In the rows, zero is written as 128.
The rows of D fall into 4 groups, which share some directions, and each row is roughly a mix of its group's hidden directions, except some rows that fit no group.
D, 166 rows:
[[159 155  67 162 113 100 137 116 113  94 148  84]
 [ 68 141 104  59 111 136 148 162 124 147 141 126]
 [ 80 146 144 122  56 143 131 159 111 122 168 108]
 [180 120 153 128 135  91 146 104 192 146 163 144]
 [151 131 130 133 138 164 128  72 134 142 202 157]
 [110  94 151  84 139  85 147 127 183 104  94 102]
 [141 133  98 105 164 147 113 124  88  69  88 165]
 [ 88 141  62 136 123  84 114 123 125  74 144 136]
 [ 75 139 108 120 171 117 200 144 129 145 124 150]
 [126  98 129 105 170 134  59 160  92 141 152 101]
 [140  87 118 131  86 126  74 158  86  80 124 117]
 [158 168  88 145 113 124 127 177  97 105  77 149]
 [130 120 109  98 167 148 165 108 137 116 196  85]
 [ 49 127 105 120 161 127 108 127 113 142  75 135]
 [ 86 146 119 177 170 123 177 141 164 140 106  99]
 [ 85 116 109 177 146 165 181 138 165 139 143 106]
 [155  86 149 174 115 122 154 122 121 120 202 122]
 [119 152 155  88  82 105  86 120 172  88 144 149]
 [ 98 169 131 180  82 165  84 135 145 141 109 139]
 [157  96 111 150 113 154  90 164 181 171 108 112]
 [109 148  82 154 102 154  91  96  68 146 107 121]
 [177 153 112 146  90 172  98 152 106  77 136 133]
 [ 98 143 143  98 172 128 138  70  98 143  74 121]
 [ 76 126 125 180 144 193 162 111 137 139 122 138]
 [ 73 122  89 147 103  86 141 123 148 132 138  68]
 [120 147 131 141 157 111 111 121  97 109  89  46]
 [171 138 160  92 141  75  96 162 115 113 167 116]
 [122  89 104 112 140 156  71 112 156  65 128 127]
 [161 168 120 119 177 159 130 133 105 130  63 153]
 [101 168  78 147 144 101 134 120 148 179 146 173]
 [102 135 130 127 176  96 146 103 185  73 148 130]
 [130 105 136 160 100  73 107  66 144 135 145  91]
 [115 102 107  83 156 157 186 180 136 147 113 124]
 [ 90 150 166 133 172  71 117 120 150 162 159 111]
 [129 146 156 200 100 139 127 137 141 163 112 180]
 [189 154 160 163 105 120  92 109 146 102 163 149]
 [128 136  69 174 109  82 133 154  88  99 113 117]
 [111 110  80 153  95 163 173 149 152 129 153  82]
 [143 121 122 130  87 116  77  59 129 167 102 128]
 [121 155 168  85 120 104  71  83 152 141 138 102]
 [148  83  91 159 140 106  96 158 173 105  86 123]
 [127 108 162 151 196 166 119 126 142 180 149 115]
 [147 156 108 102 189  95 152 133 137 179  96 113]
 [183 117  98  84 137  72  97 113 128 152 142 149]
 [142 132 147 126 134 212 147 172 141 142 104 154]
 [117  90 167 120 153 144 123 169  97 121  66  96]
 [ 95 160 115  63 150 110 147  94  90 135 157 152]
 [130 116 138  94 165 167 154 121 117  95 202 128]
 [173  96 107 108 113  96  95 110 106  88 145  76]
 [123 147 161 113 209 116  84 124 120 160 114 130]
 [112  80 149 107 112 140 103 105 156 157 109 197]
 [173 130 168 103 141 161 106 135 119 118  68 171]
 [ 81  98 115 143 128 160 156 172 144  67 143 143]
 [147 153 111 138  78 101 161 156 118 169 168  86]
 [138 110 168 158 103  86  60  98 127 149 108 133]
 [ 93  94 178  98 152 146  97 106 139  75 104 119]
 [181 144 119 152  89 117 115  69 150 107 171 132]
 [176 148 137 105  99 179 113 137 125 179  85 133]
 [140 155 173 136 178 114  85  88 114 139 169 152]
 [115 131 150 125 108 101  70  98 180 143  78 143]
 [144 107 109 119 104  92  84  50 117 140 149 121]
 [159 137 174 134  93 138  79 135 122 126  82 178]
 [ 96 167  71 112 105 116 123 147 119  98  74 104]
 [ 95 123  99 149 158 175 136 175 178 106 100 127]
 [ 96 141  91 157 132 186 158 143 158 164 167 121]
 [ 73 122 167 101 143 114  92 109  95 170 125  91]
 [140 155 148 107  80 126  71 138 166 168 121 162]
 [137 153 118 158 113 134 186 177 132 155 183 114]
 [107 104 112  92  99 201 132 171 113 116 113 108]
 [170 159  74 107  99 178 113 126 104 147 102 145]
 [141 177 140 122 114 206 155 143 148 159 112 133]
 [174 148 169 151 154 127  71 151 143 155  89 123]
 [126 114 148 110 110 100  76  64 150 150  89 113]
 [183 143  76 114  76 111 118 115  86 114 142 140]
 [ 84 136 159  80 140 146 126 127 166 171  79 142]
 [ 80 139 119 121 149 114 100 157 149  68  88 163]
 [ 84 100 171 103 127 128 139 144 107 124 177  71]
 [ 78  94 140 106 179 119 158 169 152 134  93 147]
 [ 98  86  61 142  99 129 133 152 166  99 106 126]
 [106 131  99 113 148  86 140 105 114  66  74 142]
 [131 173 127 155  61 132  99  99 153 106  89 130]
 [112 100 107 141 129 171 140 164  63 151  85 119]
 [101 153 134 142 113 156  77 170  82 141 105 171]
 [143 162 163  79 179 137 154  94 102 134  94 117]
 [169  89 141 114 123 153 126 109 117  87 198 109]
 [144 159 149 177  81 105  83 100 120 107 107 160]
 [178 177  97 141  80 127 125 131 140 169  91 136]
 [142 137 130 105  89  85 134 126 161  68 120  77]
 [135  88 147 197 161 124 127  80 123 133  91 125]
 [170 102 111 115 200 129 113 119 157 174 136 140]
 [156 135 134 145 130 172 130 169  65 182 137 125]
 [159 159 122 129  87  99  85  62 140 144 140 106]
 [142 141 161 168  99  94 158 135 170 183 128  98]
 [101 124 112 104  84 112 115 105 102 176 191 140]
 [130 150 169 148  98 197  89 135 136 118 140 167]
 [143  87 114 146  68 114 126 172 105 104  80 142]
 [ 62 154  82 141 183 102 141 126 131 132 107 124]
 [157  89 153 100  84 103 133 150 170 165 106 163]
 [179  85 118 114 100 106 178 122 112  75 135 128]
 [118 158 103 172 143  70 117 103 169 108 101 157]
 [103  85 157  87 113 109 116 149 144 122  57 115]
 [ 86  72  97 177 124 125 110  95 140 146  90 122]
 [114 154 148 153 116  53 111 113 173 163 140 119]
 [120  96 114 145 155  84 116 105  93 107 193 100]
 [139  92 161 122 131 159 167 117 182 185 143 121]
 [ 71 144 133 198 103 152 108 132 167 124 136 122]
 [203 132 153 131 117 100 110  97 118 117  93 170]
 [125 161  79  74 116 125 118 175 149 125 166 159]
 [123 126  65 114 140 190 134 123  91 112 167 141]
 [125 111 119 144  60 112 100  91 172 162 155 120]
 [159 115 172 125 170 138 100 185 155 140 149  91]
 [140 152  80 137  72 137 120 127  98 188 141 151]
 [158 149 152 105  83 132  97 145 121 185 179 124]
 [116 136 123  78 183 148 152 176  93 112 122 163]
 [146 121 104  89 107 152 125 138  72 131 198 123]
 [ 84 102 147 117 166 142  77  92 159 106 124 167]
 [118 127 147  99 160  84 132  78 191 115 142 105]
 [147 132 131  82  76  99  64 102 117 154 130 125]
 [139 160 171 136 165 141 159  82 158 157 164 159]
 [160 115 153 110  92 120 120 187 138 118 184  93]
 [115 156 132 140 117  51  98 114 161 134  82 120]
 [135 151  77 104  77 111  93 166 153 116  93 146]
 [134 169 111 129  55  97 100 171 126 109 109 136]
 [197 115 116  71 157  89 127 142 142 111 120 117]
 [114 175  71  99  90 124 145 122 125 103 109 177]
 [127 141  85 142 116 178 165 138  95 100 185 142]
 [109 126 185 137 119 189 117 145 142 147 131 185]
 [ 97 104 121 113 156 115  72  70 133 102 153 160]
 [151 129  88 121 100 107 142 173 119 124  51 124]
 [152 120 112 140 122 198 137  93 141 180  92 114]
 [153 113 178  69 141 153 125  90 132  94 162 142]
 [182 121 103 110 185 142 113 155 177 155 126 140]
 [103 101 171  66 134 146 133 175 112 144 106  98]
 [114 183 124 133 188 103 132 129 138 181 163 122]
 [125 151  93  53  77 111 119 125 124 138  95 123]
 [112 159 172 119 159 130 159  95 168 176 116 165]
 [147  76 137  90  55 139 124 106 133 107 104 116]
 [114 122 104 153 147  49 178 119 120 149 105 133]
 [147 160 168 169 104 148  68 100 154 157 127 140]
 [136  93 160 171  79 118 101 160 130 133 175  97]
 [159  89 141  72 135 189 119 162 124 115 148 116]
 [154 138 106  90  76 137 105 115  97 182 148  93]
 [131 125  92 127  88  79  93 133 119 138 187 167]
 [ 71 131 158 113 130 128  67 154 124 165 116  92]
 [132  91 127 133 123 101 179 141  81  86 163  88]
 [135 102 189 102 146 188 150 171 113 132 122 124]
 [147 149 183 119 111  91  84 143 179 107 132 159]
 [124  99 139 120 185 121 187 132 176 106 159 137]
 [152 167  94 127  79  81 135 105 169 109 161 121]
 [ 79 120  86 155  84 157 127 118 147 132  70 129]
 [116 184 106  97 103 124 136 181 103 169 158 115]
 [ 97 156 110 152 149 116 127 133 165 102 157 202]
 [115 110 138 153 176 115 127  83 156  60 114 113]
 [123 138 113 187 166 137  91  80  89 134  97 114]
 [158 148  82 187 159 128 165  95 133 117 142 159]
 [110 137  74  84  67  94 135 110 111 118 139 152]
 [146 105 125 174 124 179 179 158 164  94 134 117]
 [ 93 153 153 143 124 123 190 101 165 151 108 174]
 [146 166 174 136 126  96  76 100  91 158  99 136]
 [168 127 120  97  58 104  80 102 115 145 130 130]
 [192 134 160  82 168 106 117 148 127 140 166 116]
 [147 119  92 124 167 105  98 120 153 123  50 141]
 [ 89 186 106 104 169  85 119 118 102 110  97 139]
 [171  90 150 125 113 123 136 127 106  63  79 151]
 [104 141 117 152 143  81 132  87 149 166  94  73]
 [141 102 126 164 179  93 144 118 107 154 191 118]]
One row of each group comes first, with its name. Which group is each row after those in?
[170 154 126 127  84  91 164 170  95 146 150  96]	G
[178 104 184 150 106 159 146 131 131 154 144  81]	M
[107 131  87 137 177 123 185 157 105 154 119  89]	R
[146 126 101 184 135  75  84 124  92 130 152 100]	B

[168 187 115 141 128 129 170 168 109 171 154 124]	G
[134 186 164 114 125  76  99 161 164 107 140 115]	R
[137 124 124 176 112 137 158 139 174 107  57 141]	G
[134 133 105 112  84 147  90 141 135 116 187 185]	G
[ 58 135 146 115 146  79  88 143 161 106 122 131]	G
[121  61 159 130 158 142 143 114 154  72 100 139]	R
[162 149  94 169 125 117 101 152 149 125 161 193]	M
[147  93 196 120 147 172 150 163 126 105 113 151]	G
[112 124 167 107 178 187  97 124 148 142 108 165]	G
[130  91 165  80 136  89 137 129 166 145  88  87]	R
[118 137 128 126 112  84  86 100 170 177 103 172]	R
[117 171 111 111  92 100 138 160 166  78 166 152]	R
[135  80  98 114 170  81 175 147  98 129 147 110]	B
[114  86 135 127 156  59  87 139  87 146 109 129]	B
